Rows are one point carried round by a steady rotation, each followed by how many ticks it has turned.
The counts run from 0 to 218.
[ 98 132 167  94 105 142 135 140 133 108 141 133 115 125  77 130 130 146
 125  85 130 105 155 198  75 119 116 104 126 158  79 132 132 122 146 133
 108 131 116] => 25
[101 132 136  77 117 120 119 145 101 166 121 150  87 115 137 111 162 139
 108 109 103 135 123 209  99 122 105 116 140 137  92 136 113 109  97 121
  92 149 120] => 206
[133 112 158 123  92 130 148 117  92 142 147 130  81 131 122 128 160 144
 132  93 125 111  96 209 114  89 128 121 127 151 111 117 105  87 137 108
 113 119  92] => 95
[130 101 163  85 116 140 118 114  82 181 133 146  74 117 119 135 140 115
 137  88 111 131 120 186 128 108 149 167 123 154 106 153 118  98 128 119
 129 107 112] => 88
[ 88 127 169  93 134 133  91 139  98 159 105 147  82 136  97 133 137  77
 141  86 113  93 136 160 126 126 104 130 130 147 102 167 117 113 141 122
 107 114 100] => 121
[121 110 190  88 115 144 143 127 144 113 137 144  77 104 119 135 130 149
 116  74 105 126 133 168 125  98 113  98 112 159 104 111 174 104 149 139
 115 108 100] => 162
[ 92  85 132 117 104 133 108 125 153 137 113 136 100 132  99 122 119  90
 129  94 109  98 119 192 128 122  93  96 137 166  81 139 131 125 132 113
  85 156 127] => 135
[ 88  86 136 117 102 130 113 125 151 135 113 139  94 130  97 124 119  83
 135  92 113  96 119 196 134 122 100  94 135 158  87 131 132 127 141 117
  86 155 124] => 134
[ 86  89 148 119 101 125 117 129 147 128 111 139  91 128  98 126 126  82
 135  92 114  94 111 195 139 124 103  90 132 153  94 124 130 126 152 121
  87 153 119] => 133
[103 110 140  57 107 129 114 132 148 155 106 159  81 117 104 127 115 131
 138  61  96 114 107 152 118 117 127 114 108 157 131 139 143 104  85 145
 125 136 111] => 51
[ 86 103 164 115  99 120 120 136 136 121 109 142  79 129 101 128 141  90
 130  86 118  91 103 186 142 116 109  81 127 148 103 116 133 119 156 119
  93 142 107] => 131
[104 145 164  82 117 124 126 130 119 126 125 161 108 127  76 137 124 117
 126  64 108 115 135 182  91 122 123 135 115 158  65 144 129 136 149 134
 119 119 117] => 21
[ 95 118 177 110  99 146 112 150 114 130 116 133  86 132  88 114 152 113
 121  93 131  83 120 164 118 105 104  79 133 156  96 135 132  96 137 108
 105 121  91] => 127
[116 129 163  67 116 151 112 118 119 156 148 156 103 140  96 131 120 150
 142  91 107 136 153 190  83 130 123 151 118 127 104 167 118 105 105 151
 136 111 112] => 190
[126  90 136  89 124 143 126 116 123 159 132 139  67 110 148 137 128 130
 136  89 102 111 127 181 126  89 123 158 109 145 139 141 113  72  98 124
 117  99  90] => 83
[121  93 174  96 114 138 152 120 147 115 136 147  75  94 122 136 118 124
 135  81 100 131 136 197 138 114 117 109 113 149 104 104 165 116 153 153
 107 125 114] => 165
[120 104 141 102 107 138 136 111 144 111 132 152 100 134 128 145  99 167
 135  98 103 130 118 210  98 115  95 127  95 143 126 136 111  92  84 159
 127 107  99] => 182
[123 144 175  72 108 149 121 132 114 144 151 148  97 139 105 121 143 168
 131  88 115 123 144 184  78 116 124 124 122 122 109 147 123  90 110 141
 130 109  95] => 193
[109 123 124  80 117 131 125 142 116 168 132 147  91 111 130 101 152 133
 123 104  97 120 137 211  97 117 110 122 143 129  95 134 116 102  95 126
  87 154 111] => 204
[113 102 154  74  81 136 128 116 158 141 151 125  84 131 117 130 151 172
 118  81 119 128 108 188 104 104 133  87 124 147 132 115 143 106 120 124
 116 149 118] => 61
[ 80 112 163  84 101 120 112 146 102 147 113 137  85 120 128 131 155 139
 104 140 135 139 124 224 109 141 120 116 134 144 108 148 102 112 105 124
 111 135 136] => 210
[ 83 128 133  86 129 116 132 143 146 113 119 140  97 113 122 144 123 119
 133  85 101 117 144 215  98 136  87 109 123 147 110 120 132 137 140 158
  83 157 120] => 32
[126 139 171  68 110 152 118 128 114 149 153 149 102 141 100 122 136 162
 133  89 113 127 151 185  76 120 122 132 121 126 106 157 121  94 106 143
 134 109 100] => 192
[106  86 130  78 105 121 121  99 161 159 147 131  81 130 143 144 139 142
 128  90 100 143 120 212 120 120 123 124 123 138 135 126 136 126 134 137
 100 161 135] => 66
[116  99 128 124 108 124 130 106 104 151 145 130  92 138 122 140 139 109
 146  98 113 111 111 236 114 114 115 144 132 146 106 132  91 114 149 121
  97 145 115] => 100
[ 98 139 158  95 108 137 140 145 142  97 137 131 112 125  95 129 136 153
 123  83 123  98 144 199  77 114 103  93 125 155  91 116 133 118 142 138
  97 137 103] => 27
[112  95 183  76 126 164 108 118 150 137 137 139  90 119 102 140 110 131
 120  77 108 122 164 152 115 115 111 124 117 165  89 157 165 117 140 130
 123 101 118] => 157
[ 98 136 173  84 111 135 127 135 122 118 133 143 113 132  70 138 127 130
 125  81 122 114 148 193  81 127 124 122 125 161  67 140 132 132 157 135
 118 123 121] => 23
[ 95 103 146  81 138 129 105 109 173 126 115 156  85 129 124 160 106 114
 120  63  87 116 133 150 125 109  89 133  98 158 115 144 148 122 132 135
 110 100 107] => 152
[ 75  96 169  74 105 139 116 145 149 116 102 137  80 114 105 146 107 136
 139 109 128 119 136 184 118 143 121 108 106 153 150 144 134 103  97 161
 130 124 121] => 45
[106  93 145 119 135 145 115 119 121 131 113 152 104 118 129 130 111 111
 101 123 105 125 151 205 119 117  80 137 124 158  58 163 117 113 106 114
 103  99 119] => 3
[109 143 146  83 122 119 130 131 125 127 114 171 106 129  85 134 117 115
 126  56  97 104 124 173  92 111 116 139 111 155  68 137 123 126 134 132
 115 107 104] => 19
[123  82 138  90 121 150 126 114 129 157 135 133  68 114 150 141 125 135
 137  99 108 111 137 186 126  94 125 155 110 141 146 141 112  70  95 126
 120  98  93] => 82
[105 106 170  49  93 134 107 121 135 171 128 150  84 125  90 131 129 137
 135  71 109 137 114 168 114 132 146 118 121 158 113 146 147 124 118 137
 134 144 136] => 55
[116  99 185  79 122 164 112 120 148 133 141 138  91 117  98 135 113 144
 116  80 111 122 164 148 112 108 113 119 119 167  88 152 170 110 138 130
 123  99 112] => 158
